In the data rows, the value 128 means zero.
Some points, one per row:
[133 157 168 141 152 156 134 148 137 120 108  87  78 109 113 131 134 141 141 149 150 164 129 122  94  99  94  87 100 133 141 139]
[164 155 114 112 104  92 106 103 125 118 116 164 165 179 170 157 150 114 112 112  77  73  95 100 135 125 157 144 163 173 160 146]
[ 88 122 155 157 143 184 155 157 146 136 101 128 129 105  99  66  70 101 127 157 128 184 171 156 183 150 157 101 100  90  96  72]
[ 71  99 101  98 107 127 155 189 156 148 183 156 129  92  70  95  70 101 127 128 128 129 150 184 183 178 157 129 155 124  71  99]
[ 90  94 101 106 134 148 175 189 155 168 136 135 107  69  99  96  92 114  91 149 136 156 184 184 155 155 108 101  80  74  94  72]
[171 142 128 135 118 142  93  87 102 106 101  79  92 123 113 148 128 149 177 157 157 177 136 149 148  94 121 101  93  91  72  86]
[107  74 101  98 116  99 127 151 186 191 183 128 158 108 128 103  70 101  98 128 128 156 175 156 155 186 185 129 128 130  74  72]
[109 135 136 120 151 161 160 131 155 156 128 128 136 135  93  99  94 103 121 128 150 121 136 141 154 164 163 155 133 113 107 106]
[187 145 128 128 128  71  71  67  86  99 101  72 129 132 157 130 128 156 185 157 157 156 144 128 127 110 100  72 100  68  73  72]
[ 90 110 101 135 164 163 183 173 155 145 148 107 129  87  99  73  92 101  98 135 150 136 168 177 176 155 136 136 108 106  99  72]
[104  88  74  98  78  99 155 149 191 153 183 156 100  85  99  95  99 101 127 128 157 156 153 128 127  93  72  72  73 119 149 154]
[180 153 128  98  91  99  99 103 127 148 183 184 158 170 128  84  99 101  69 128 128 156 149 184 183 161 100 101  73  95  82 126]
[102  83  81  98  68  92 106 131 133 148 163 184 158 142 149 117 128 101  91  91  91  93 122 135 155 156 157 178 183 158 161 126]
[189 171 183 157 176 184 155 120 120  94 128  72  71  95  99  92  99  73  98 128  99 156 165 156 155 155 157 157 155 141 163 126]
[158 162 136 128 115  99  99  77  93  95 114  92 121 161 128 183 157 163 142 165 157 123 108  87 107  78 108 101 113 120 111 139]
[150 183 155 157 160 127  99 115  95  96 101 100 100 128 186 165 186 184 185 128  99  73  88 100 100  78 100 129 128 153 190 181]
[166 184 183 157 174 127 155 134  81  78 101 100 100 127  99 136 157 156 185 186 187 129 109 100 100  66  72 101 128 107 146 126]
[160 164 155 186 128 127 127  87  80  88 101  72 129 117 128 176 157 156 185 186 157 129  91 100  72  96 100 101 100 129 137 154]
[107 122  74  98  93  99  99 124 140 157 156 156 158 189 186 146 128 129 127  99  69  73  76  72 127 104 157 129 155 161 161 154]
[ 75  70 101  98 108 156 183 155 187 183 156 156 100  80  99  73  99  73 127  99 157 184 190 156 155 164 157 101 100  57  93  72]
[ 90  94 101  90  98 127 147 160 147 158 163 164 187 160 136 103  99  94  98  91  91  80 119 107 127 146 178 185 163 156 176 134]
[109  92  74  98  86  71  71 116 116 161 156 184 187 167 157 137 128 101  98  99  69  73  56 100 100 134 157 157 183 163 160 154]
[190 187 155 186 131  99 127 101  76  93  73 100 129 116 128 164 157 184 156 128 128 129  89  72  72  98  72 129 128 158 140 181]
[173 136 108  85  83  99  78 104 108 126 128 149 179 174 157 166 157 129 127  77  69  80 100 100 127 147 157 178 183 175 178 166]
[ 95 102 123 143 176 148 147 138 131 136 121  92 121 120 122  94 123 116 127 128 142 134 141 154 154 152 129 136 115 109 109 121]
[169 167 183 157 102 127  71  97 102 100 101 100 158 176 157 186 186 184 156 128 128 129  65 100  72  79  72 101 128 173 151 181]
[146 166 155 157 182 184 155 153 130  93 101 100 100  73 128 123 157 156 156 157 187 184 153 128 127 107 100 101 100  91  98  99]
[ 97  75  74  98 120 156 155 147 160 182 156 156 158 151  99  92  70  73  69  69  99 129 131 128 155 173 157 157 155 147 136  99]
[ 99  99  96 122 135 114 147 131 157 161 134 141 113 112 107 122 115 123 121 100 122 143 152 128 161 139 134 155 161 149 145 126]
[191 161 183 157 138  71  99  72  87 108 101 100 158 148 157 185 186 184 156 157 128  73  73  72  72  83 129 101 155 180 186 181]
[148 158 155 186 167 127  99 118 107  75  73  72 100 142 128 158 157 156 156 157 128 129 123 100 100  96 100 129 100 156 144 154]
[134 180 183 157 156 184 155 111 122 109 101 100 100  71 128 135 128 156 156 215 187 129 140 156 127  83  72  72  73  75 116  99]
[ 92  98 101 106 115 135 162 166 151 153 156 141 171 145 120  95  99 101  98 106 114  87 135 122 142 138 170 170 141 146 167 112]
[113  91  81  77  96  86 121 118 131 169 176 156 150 147 120 109 113 101  69  85  99  87 123 115 163 174 178 150 175 145 155 112]
[124 106  96 122 115 122  93 126 117 134 154 134 142 143 141 122 144 136 100  93  93 115  98 128 120 125 134 135 161 165 133 154]
[112 143 128 128 177 184 155 163 124 127 128 100  71 101 128 109 128 156 185 186 187 129 151 100 127 105 100  72  73 125 117 154]
[128 107 116  85 109 107  91 120 154 125 141 149 171 164 149 136 136 136 121  93  93 115 114 107 113 145 155 155 161 145 129 139]
[108 114 108  85 105 127 112 128 127 144 161 154 164 134 149 119 107  95 121  93  93 123 113 135 135 157 149 163 161 129 112 132]
[125 129 121  98 103  86 101  99 109 118 156 156 158 160 149 159 134 114 112 120 106 115  95 115 122 112 123 144 155 147 165 159]
[158 172 183 186 154 127  99  74  74  73  73 128 158 164 186 166 186 156 127 128 128  73  96  72  72 100 129 157 183 162 184 126]
[160 170 155 149 153 133 140 124  92  81  88 107  94 125 115 119 107 141 141 163 156 162 161 141 148 123 115 116  95 111 101  72]
[ 94 136 155 157 177 184 155 169 161 131 101 100 100 111  70 106 128 184 185 157 187 129 132 128 127 108  72 101 100 117 111 154]
[ 72  72 101  69 107 127 155 166 188 180 183 156 158 150 128  81  70 101  98  99  99 129 124 184 183 183 185 185 155 129 132  99]
[158 154 168 171 166 141 112 126 102 111  88 115 115 130 122 146 165 176 156 178 171 134 117 100  92  93  79 108 108 125 138 141]
16 more points follow, each with its number after it:
[174 184 155 186 158 184 127 125 103  82  73  72  71 103  99 113 128 101 156 128 187 156 163 184 155 134 129 101 100  76  77  99] 0
[115 137 128 128 184 156 155 178 136 124 101 128 100  95  99  87 128 156 127 157 157 156 189 128 127 143 100  72 100  69  89  72] 1
[101  89 123 100 132 127 155 134 143 153 141 162 129 113  86 100 115  95 121 143 106 129 152 149 161 133 142 129 121 105  91 121] 2
[107 142 134 163 165 148 175 152 156 122 123 102 107 102  78  91  99 114 112 133 142 170 173 149 163 137 115 123 122  94 108  79] 3
[ 84  73  74  98 115  99 127 175 151 155 183 156 158 150 128  98  70 101  69  99  99 101 142 128 155 165 157 185 155 160 143  99] 4
[ 99 115 136 128 151 141 153 164 160 164 128 149 129 130 122 118 115 103 106 106 142 142 135 134 133 140 157 129 148 143 103 101] 5
[139 136 155 186 149 156 127 109 104  85  73  72  71  72 128 125 128 129 156 157 157 156 170 184 155 123  72  72  73 102  84 126] 6
[135 106 121 128  94 114 121 124 135 139 148 141 142 156 141 148 128 129 135 122 122 123  86  94 114 102 149 121 141 146 151 166] 7
[129 101 116  98 110  99 119 129 154 169 161 128 158 120 143 120 101 116 106 128 128 142 146 134 133 165 170 129 135 134 105 101] 8
[151 165 183 186 191 156 127 147 101 109  73 100 100 113  99 144 157 184 156 186 187 156 118 100 100  97  72 101 100 123 137 126] 9
[105  89 101 141 138 169 175 167 160 162 136 143 129 108  99  72  78  94  91 141 128 149 178 164 163 175 164 165 128 101 101  72] 10
[104 127 128 134 144 141 140 123 125 116 116 115 102 107 115 139 150 141 169 163 156 134 133 107 100 111  87 123 115 149 145 134] 11
[116 118 128 157 153 156 183 177 153 134 128 100 100 100  99 103 128 129 185 157 187 184 140 156 127 111  72 101 100  84 100 126] 12
[ 87  97  74  69 122  99 155 137 182 147 183 156 129 118  99  85  99  73  98  99  69 129 153 184 183 187 157 185 155 121 101  99] 13
[156 155 168 163 157 133 112 133  96 115  95 107 115 133 122 147 150 176 156 170 156 134 112 100 100 100  87 116 108 130 142 134] 14
[ 95  73  74  98  97 127 127 143 179 166 156 184 129 130 128 119  70 101  69  69  99 101 140 156 155 177 157 185 183 173 111 126] 15
Which three of these numbered points are nearest to each point below, ignoring the 2 directions in which the first points spread most? Their numbers follow each, nearest first.
[ 97 137 128 157 161 156 155 135 121 100 101 100  71  76  99 128 157 156 185 186 187 156 153 100 100  98  72 101 100 134 142 126] > 11 14 12
[155 143 183 157 148 156 155 113 140 109 101 100  71 116 128 111 128 156 156 157 157 184 131 100 127 106 100  72  73  85 103 154] > 7 14 2
[126 124 116 122  95  94 142 134 133 132 161 154 142 133 113 112 121 108  85  93  93 102 139 156 155 163 142 142 161 152 139 112] > 3 13 14
[ 91  75  74  98 106 120 134 143 180 172 156 177 129 127 120 118  78 101  77  69  99 108 142 149 163 170 157 185 183 174 125 126] > 15 5 14
[ 96  97 123 122 122 163 175 152 163 156 134 141  92  86 107  91 107  95 142 114 165 184 183 149 141 144 142  93  93  62  94  86] > 7 14 5
[116 116 103  85 124  99 140 124 158 132 161 141 129 129 115 115 115  95 114 114  85 129 140 162 161 160 142 163 155 127 122 121] > 13 2 3
[186 147 143 135 117 135  78  83  95  96 101  72 100 137 136 159 136 156 177 157 157 170 133 141 133  91 121 101 108 105  93  94] > 8 6 0
[102  87 108 106 124 135 155 162 175 162 163 177 129 122  92 107  92  73  69 106 128 129 166 184 176 188 178 185 128 116 110  79] > 10 14 3
[ 74  87 101  98 116 135 183 164 158 185 148 149 121 111  99  79  78 108  77 135 106 136 150 164 176 178 142 121 133 106 115  72] > 14 9 3
[150 102 128  98  59  71  71  80  87 105 128 184 158 194 186 181 128 129 127  99  99  73  68 100  72 119 157 157 155 158 152 181] > 7 2 8
[168 150 101  98  94  71  99  78 119 144 183 156 187 154 157 170 157 101 127  69  99 101  75 100 100 125 157 157 183 192 173 126] > 8 7 5
Now 16 new points, numbered from 0 again:
[ 99 118 101 128 126 184 183 187 183 155 156 100 100  83  70 105  99 156 127 157 157 156 185 156 155 144 100 101 100  62  90  99] 0
[106 121  96 100 130  99 140 120 162 133 161 149 136 126 122 107 123  95 114  99  77 114 130 154 161 162 142 178 148 131 115 114] 1
[145 142 114 120 112 107 106  86 122 118 143 122 136 172 128 166 142 141 119 141 134 101 108  87 114 100 123 116 135 144 134 139] 2
[157 166 155 157 157 156 155 129  99  78  73 100  71 100  99 108  99 156 156 186 187 184 176 156 155 113 100 101  73  98  95  72] 3
[ 99 103  74  98  93  99 127 132 175 187 183 184 187 165  99 133  70  73  98  69  99 129 139 128 127 167 157 185 155 160 164 154] 4
[136 135 121 114 131  94 121  94  91 116 108 107 121 116 163 134 142 141 127 157 122 143 108 102 114 113  87 121 133 140 121 159] 5
[ 93 104 108  92  94 101 121 142 140 163 141 141 156 128 134 128 107  95  92 122 114 102 103 156 127 161 142 163 153 157 127 146] 6
[112 105 101  69  73  99 127 118 149 148 183 156 158 146 128 140 128 101  69  99  99  73 101 128 155 139 157 157 155 148 161 154] 7
[ 94  91 101  98  96 127 155 164 150 158 156 156 187 169 128 102  99 101  98  99  99  73 126 100 127 134 185 185 155 159 192 126] 8
[125 152 175 186 157 156 134 103  97 108  81 100 100 114 141 160 163 169 156 114 144 102 117 102 114 133 129 150 161 141 135 119] 9
[150 139 155 157 181 176 155 153 141 109  94 100  71  93 107 110 136 136 156 178 157 177 169 141 113 114 121  80 100 106  96 141] 10
[136 148 154 163 151 127 114  96  96  94  95 128 150 141 163 139 155 134 119 135 128  95 114  94  94 112 136 150 153 139 152 119] 11
[ 79  91 121 149 179 176 175 147 144 133 108 100  86  79  78 102 121 141 148 170 157 177 156 164 142 138 108 108  80  72 101 119] 12
[ 93  77 101  98 105 127 155 175 162 142 183 156 129  84  70  90  99  73 127  99 157 156 189 184 183 179 157 101 100 122  64  72] 13
[ 74  98 128 128 155 156 183 189 181 182 128 156 129 112  99 102  99  73  98  99 157 156 151 156 155 157 157 129 155 128  81  72] 14
[ 99 107 155 128 166 184 183 160 177 163 156 100 100  98  70  70 128 101 156 157 157 184 193 156 155 146 100 101 100  56  59  99] 15
Which three of these numbered points are nearest to each point below, ignoring the 2 directions in which the first points spread most? Their numbers follow each, nearest first.
[140 141 155 157 174 184 155 152 150 122 101 100  78  98 107 100 128 136 156 178 157 177 179 149 127 117 121  80 100  93  86 134] > 10 15 12
[ 98 102 134 112 147 161 160 148 164 164 163 122 123 113  93  92 128 108 133 133 142 155 176 149 155 147 123 123 115  79  80 114] > 15 10 2
[162 193 183 157 135  99  71  72  73 101 101 128 158 145 186 198 186 156 156 128 128 129 108 100 100  72 129 101 155 138 155 154] > 11 13 2
[148 139 155 157 181 184 155 158 150 121 101 100  71  95  99  97 128 129 156 186 157 184 186 156 127 129 129  72 100  96  79 126] > 10 15 12
[170 149 141  98  89 107 106  90  86 126 123 135 165 160 178 162 171 141 119 112 120 101  71  87  94 113 129 144 163 156 183 181] > 7 6 5
[109 102 123 114 116 135 147 167 142 132 154 134 121  88  78 110 115 110 135 122 165 149 172 162 154 157 142  93 108 125  90 101] > 13 7 2
[143 149 141 155 111 113 119 102  96 112 116  94 144 126 136 165 142 134 154 163 142 114  90 115  87 116 115 123 122 145 137 154] > 6 7 2
[173 163 155 157 142 127  99 103  71  92 101 128 100 112 157 177 186 156 185 157 157 129  90 100  72  67  72  72 128 148 136 154] > 13 5 10
[107 100  81  69 101  86 134 127 165 176 156 184 171 135 113 110 121  73  77  85  99  87 114 115 163 140 157 170 168 145 147 119] > 7 2 1
[ 82  99 136 149 177 169 175 148 149 133 116 100  78  80  78 108 113 149 141 170 150 184 156 164 135 131 115 108  80  73  94 112] > 12 10 6
[155 176 183 157 152 156 127 134 129 103 101  72  71 118 128 154 157 156 156 157 157 156 117 100  72  74  72  72 100 142 154 154] > 10 7 6
